(in the rows, 128 means zero)
The rows of Y fall into several groups, which share some directions, and each row is roughly a mix of its group's hidden directions, except some rows that fit no group.
Y:
[151 111 105 90 187 134 138 120 143 100]
[136 71 153 171 154 145 126 109 147 120]
[155 90 132 124 97 132 98 85 157 99]
[157 152 124 115 154 79 153 84 112 137]
[140 147 95 117 147 151 111 92 91 173]
[153 90 102 150 117 175 106 98 107 145]
[151 130 166 92 76 133 96 124 143 146]
[96 172 107 117 136 158 109 133 171 98]
[77 152 136 141 105 128 135 122 175 165]
[128 123 137 200 151 115 161 134 114 144]
[135 144 118 154 145 130 97 66 121 164]
[114 142 128 104 133 108 142 93 61 111]
[129 139 138 186 149 107 116 79 136 149]
[126 123 85 110 145 98 157 147 167 89]
[76 136 109 174 133 107 164 131 143 148]
[76 158 144 106 118 96 122 92 146 150]
[107 102 148 192 120 146 132 163 144 118]
[154 98 121 173 139 129 178 141 95 133]
[154 125 181 137 166 157 163 149 132 121]
[106 135 93 166 135 125 93 112 113 77]
[128 96 147 201 121 129 121 115 152 119]
[132 158 136 164 162 86 140 88 123 152]
[90 140 74 112 88 119 152 137 151 124]
[112 150 155 183 147 89 128 105 152 134]
[132 121 69 104 112 88 119 108 96 125]
[104 133 122 194 109 117 121 128 82 125]
[172 76 116 146 120 132 167 126 102 114]
[128 134 57 112 92 123 139 150 116 114]
[119 167 109 83 135 141 87 97 121 155]
[138 160 196 123 156 151 139 146 126 135]
[154 137 87 118 106 113 77 131 86 128]
[109 111 134 149 126 148 154 145 199 135]
[125 127 122 195 147 145 117 102 113 165]
[97 161 135 183 158 127 120 125 123 167]
[177 113 127 74 119 113 145 157 142 107]
[103 163 154 142 136 95 97 95 169 128]
[149 117 69 103 117 82 121 129 143 147]
[125 168 151 138 109 165 85 149 91 118]
[81 153 169 120 132 123 130 85 95 121]
[163 102 100 103 126 89 143 146 138 83]
[85 177 130 138 113 150 147 158 158 148]
[85 160 120 188 126 145 125 136 101 129]
[110 104 129 164 123 161 149 189 115 127]
[111 114 145 143 131 117 110 117 199 159]
[147 145 153 115 58 128 109 158 123 128]
[161 133 113 84 106 121 116 156 149 79]
[141 118 136 174 149 102 185 145 105 129]
[80 145 107 168 133 135 90 95 135 110]
[135 144 91 126 141 121 161 177 129 82]
[108 149 105 91 121 101 179 139 162 141]
[107 154 126 107 138 137 175 160 173 150]
[103 155 89 129 110 112 129 151 168 83]
[125 145 94 121 98 129 91 124 69 111]
[88 125 157 160 118 130 128 179 161 108]
[113 131 156 112 153 118 168 93 78 110]
[112 87 104 140 150 83 140 89 153 132]
[132 150 135 112 128 113 97 101 59 121]
[110 164 155 127 115 141 85 113 76 120]
[119 151 90 157 129 124 136 164 109 74]
[106 153 92 146 129 173 83 130 131 100]
[91 166 108 124 150 160 102 116 167 104]
[108 116 133 90 93 157 94 155 158 101]
[146 118 131 151 137 120 179 164 79 143]
[156 156 152 115 123 176 107 154 85 120]
[96 179 122 104 160 98 159 115 126 148]
[173 121 165 83 135 161 107 121 111 144]
[92 121 79 128 91 113 108 97 102 113]
[105 146 102 126 97 140 113 120 67 98]
[100 173 151 116 110 117 79 119 144 157]
[113 178 142 91 141 82 119 109 150 126]
[104 118 138 184 106 103 149 126 98 164]
[84 133 121 120 113 105 113 75 87 119]
[149 150 166 96 140 182 120 137 115 156]
[164 144 82 101 111 98 94 148 120 147]
[142 141 133 131 126 157 152 184 178 136]
[126 174 99 83 107 97 127 147 142 153]

One row of each group comes first, with its name. Which group is each row after those in?
[109 142 159 123 143 154 191 134 106 102] | D
[136 173 115 86 154 99 132 95 108 152] | L
[124 126 126 113 118 134 64 83 152 104] | X

[141 120 68 136 95 145 112 154 100 103] | D
[144 106 133 76 116 104 133 117 184 137] | X
[160 133 103 126 128 129 114 154 95 65] | X
[87 112 115 144 143 99 151 97 171 156] | X
[133 117 113 94 123 145 167 184 96 121] | L
[143 121 129 149 122 147 106 165 193 149] | D
